[[118 126 121 145 125 144 111 135 120 133 124]
 [116 126 150 127 117 138 121 134 121 136 131]
 [119 132 121 136 135 142 149 131 130 143 135]
 [129 150 119 126 144 135 121 134 117 126 132]]
=>
[[124 133 120 135 111 144 125 145 121 126 118]
 [131 136 121 134 121 138 117 127 150 126 116]
 [135 143 130 131 149 142 135 136 121 132 119]
 [132 126 117 134 121 135 144 126 119 150 129]]

[[130 135 133 136 115 126 122 117 115 132 127 141 140 147 131 117]
 [127 113 134 122 136 127 134 127 137 123 134 124 123 130 133 148]
 [118 151 125 138 140 124 117 118 142 121 131 119 150 143 103 131]]
=>
[[117 131 147 140 141 127 132 115 117 122 126 115 136 133 135 130]
 [148 133 130 123 124 134 123 137 127 134 127 136 122 134 113 127]
 [131 103 143 150 119 131 121 142 118 117 124 140 138 125 151 118]]

[[140 107 129 131 124 139 143 126]
 [122 141 130 126 124 124 123 112]
 [127 115 132 117 139 135 137 137]
 [119 128 135 112 139 131 132 122]
 [127 107 120 134 131 137 137 131]
 [119 128 135 112 141 131 135 124]
 [135 107 124 126 122 145 152 124]
 [138 107 126 128 122 143 152 124]
 [135 107 124 137 129 135 137 129]
 [138 107 129 131 122 141 146 124]
 [119 137 133 117 134 127 129 116]]
=>
[[126 143 139 124 131 129 107 140]
 [112 123 124 124 126 130 141 122]
 [137 137 135 139 117 132 115 127]
 [122 132 131 139 112 135 128 119]
 [131 137 137 131 134 120 107 127]
 [124 135 131 141 112 135 128 119]
 [124 152 145 122 126 124 107 135]
 [124 152 143 122 128 126 107 138]
 [129 137 135 129 137 124 107 135]
 [124 146 141 122 131 129 107 138]
 [116 129 127 134 117 133 137 119]]

[[133 116 141 142 155 131 151 107 119 131]
 [130 126 133 146 156 137 139 141 134 123]]
=>
[[131 119 107 151 131 155 142 141 116 133]
 [123 134 141 139 137 156 146 133 126 130]]

[[135 156]
 [128 130]]
=>
[[156 135]
 [130 128]]

[[148 108]
 [126 130]
 [155 102]
 [108 148]
 [131 126]
 [115 141]
 [153 103]
 [115 142]
 [149 107]
 [101 155]
 [106 149]]
=>
[[108 148]
 [130 126]
 [102 155]
 [148 108]
 [126 131]
 [141 115]
 [103 153]
 [142 115]
 [107 149]
 [155 101]
 [149 106]]

[[108 121 144 133 127 120 120 119]
 [106 117 133 118 125 120 128 130]
 [124 138 155 151 135 134 126 121]
 [138 146 142 148 136 141 127 119]]
=>
[[119 120 120 127 133 144 121 108]
 [130 128 120 125 118 133 117 106]
 [121 126 134 135 151 155 138 124]
 [119 127 141 136 148 142 146 138]]
---
[[125 150 136 119]
 [129 121 138 137]
 [141 137 123 105]
 [138 141 124 104]
 [122 141 125 119]
 [129 124 142 137]
 [124 133 147 140]
 [147 129 128 118]
 [145 131 128 118]
 [120 132 143 141]]
=>
[[119 137 105 104 119 137 140 118 118 141]
 [136 138 123 124 125 142 147 128 128 143]
 [150 121 137 141 141 124 133 129 131 132]
 [125 129 141 138 122 129 124 147 145 120]]

[[120 140 120 105 103 142 116 119 143 123 123 143 123]
 [130 143 136 116 135 137 140 135 137 135 122 135 136]
 [141 113 145 109 128 115 146 116 119 145 133 118 147]
 [140 106 137 138 128 115 134 116 118 135 141 119 136]
 [148 125 151 120 123 137 147 114 140 151 145 143 151]
 [136 137 135 113 107 144 127 117 147 138 137 150 136]]
=>
[[123 136 147 136 151 136]
 [143 135 118 119 143 150]
 [123 122 133 141 145 137]
 [123 135 145 135 151 138]
 [143 137 119 118 140 147]
 [119 135 116 116 114 117]
 [116 140 146 134 147 127]
 [142 137 115 115 137 144]
 [103 135 128 128 123 107]
 [105 116 109 138 120 113]
 [120 136 145 137 151 135]
 [140 143 113 106 125 137]
 [120 130 141 140 148 136]]

[[111 146 130 140 126 129 118 134 151 101 149 108]
 [145 147 121 127 120 119 118 122 126 136 141 112]
 [114 132 154 104 152 154 149 155 115 129 133 146]]
=>
[[108 112 146]
 [149 141 133]
 [101 136 129]
 [151 126 115]
 [134 122 155]
 [118 118 149]
 [129 119 154]
 [126 120 152]
 [140 127 104]
 [130 121 154]
 [146 147 132]
 [111 145 114]]

[[142 126 124 113 121 122 148 122 106 126]
 [128 130 121 123 116 125 146 132 109 126]
 [130 127 116 138 119 128 142 130 119 127]
 [120 125 123 127 110 128 131 119 119 139]]
=>
[[126 126 127 139]
 [106 109 119 119]
 [122 132 130 119]
 [148 146 142 131]
 [122 125 128 128]
 [121 116 119 110]
 [113 123 138 127]
 [124 121 116 123]
 [126 130 127 125]
 [142 128 130 120]]

[[134 122]
 [124 102]
 [117 147]
 [118 120]
 [127 137]
 [121 123]
 [111 136]]
=>
[[122 102 147 120 137 123 136]
 [134 124 117 118 127 121 111]]

[[148 124 131 141]
 [150 123 130 142]
 [150 123 130 142]
 [149 124 131 141]
 [149 123 130 142]]
=>
[[141 142 142 141 142]
 [131 130 130 131 130]
 [124 123 123 124 123]
 [148 150 150 149 149]]
---
[[129 107 149 149 107 106 148 108 150 151 146 151]
 [127 106 150 151 105 104 150 106 150 153 148 152]]
=>
[[127 106 150 151 105 104 150 106 150 153 148 152]
 [129 107 149 149 107 106 148 108 150 151 146 151]]

[[105 154]
 [128 128]
 [127 129]]
=>
[[128 128]
 [127 129]
 [105 154]]

[[131 119 112 122 120]
 [119 128 142 140 128]
 [130 125 124 112 114]
 [127 140 140 108 123]
 [121 147 128 120 139]
 [131 129 116 127 116]
 [123 120 114 126 132]
 [118 106 123 131 134]]
=>
[[118 106 123 131 134]
 [131 119 112 122 120]
 [123 120 114 126 132]
 [130 125 124 112 114]
 [119 128 142 140 128]
 [131 129 116 127 116]
 [127 140 140 108 123]
 [121 147 128 120 139]]

[[111 140 155 140 130 134]
 [121 130 122 126 127 134]
 [137 124 120 121 128 121]]
=>
[[137 124 120 121 128 121]
 [121 130 122 126 127 134]
 [111 140 155 140 130 134]]

[[142 144 126 122 109 146 106]
 [147 148 125 122 106 149 102]
 [115 113 129 134 147 111 150]
 [142 143 126 122 110 145 108]
 [130 131 131 122 118 134 118]]
=>
[[115 113 129 134 147 111 150]
 [130 131 131 122 118 134 118]
 [142 143 126 122 110 145 108]
 [142 144 126 122 109 146 106]
 [147 148 125 122 106 149 102]]

[[145 125 140 144 139]
 [134 149 102 127 108]
 [135 132 139 116 142]
 [120 128 139 157 124]
 [127 115 136 155 125]
 [158 137 119 120 126]
 [147 103 137 144 126]
 [125 143 139 134 118]
 [140 133 141 109 131]
 [118 131 125 120 116]
 [112 123 144 115 141]]
=>
[[147 103 137 144 126]
 [127 115 136 155 125]
 [112 123 144 115 141]
 [145 125 140 144 139]
 [120 128 139 157 124]
 [118 131 125 120 116]
 [135 132 139 116 142]
 [140 133 141 109 131]
 [158 137 119 120 126]
 [125 143 139 134 118]
 [134 149 102 127 108]]

[[129 127 114 121 150 133 122 126 124 127 132 145 126 128]
 [125 134 126 129 136 126 127 125 125 124 128 145 126 123]
 [130 128 126 130 132 133 131 126 125 131 131 130 125 129]
 [129 126 108 130 115 134 128 127 129 126 127 136 120 124]
 [124 130 127 128 127 120 122 123 126 126 124 114 123 123]]
=>
[[129 126 108 130 115 134 128 127 129 126 127 136 120 124]
 [129 127 114 121 150 133 122 126 124 127 132 145 126 128]
 [130 128 126 130 132 133 131 126 125 131 131 130 125 129]
 [124 130 127 128 127 120 122 123 126 126 124 114 123 123]
 [125 134 126 129 136 126 127 125 125 124 128 145 126 123]]

[[117 138 115 140 139 125]
 [113 142 111 145 143 123]
 [132 127 131 124 125 131]
 [117 137 116 140 138 124]
 [142 116 143 114 115 132]
 [116 141 113 141 141 126]
 [147 110 150 108 110 133]]
=>
[[147 110 150 108 110 133]
 [142 116 143 114 115 132]
 [132 127 131 124 125 131]
 [117 137 116 140 138 124]
 [117 138 115 140 139 125]
 [116 141 113 141 141 126]
 [113 142 111 145 143 123]]

[[143 127 142 138 136 128 148 120 122]
 [145 117 141 138 143 126 137 123 123]
 [118 123 150 130 135 129 137 137 125]
 [127 108 139 139 124 128 144 124 139]]
=>
[[127 108 139 139 124 128 144 124 139]
 [145 117 141 138 143 126 137 123 123]
 [118 123 150 130 135 129 137 137 125]
 [143 127 142 138 136 128 148 120 122]]
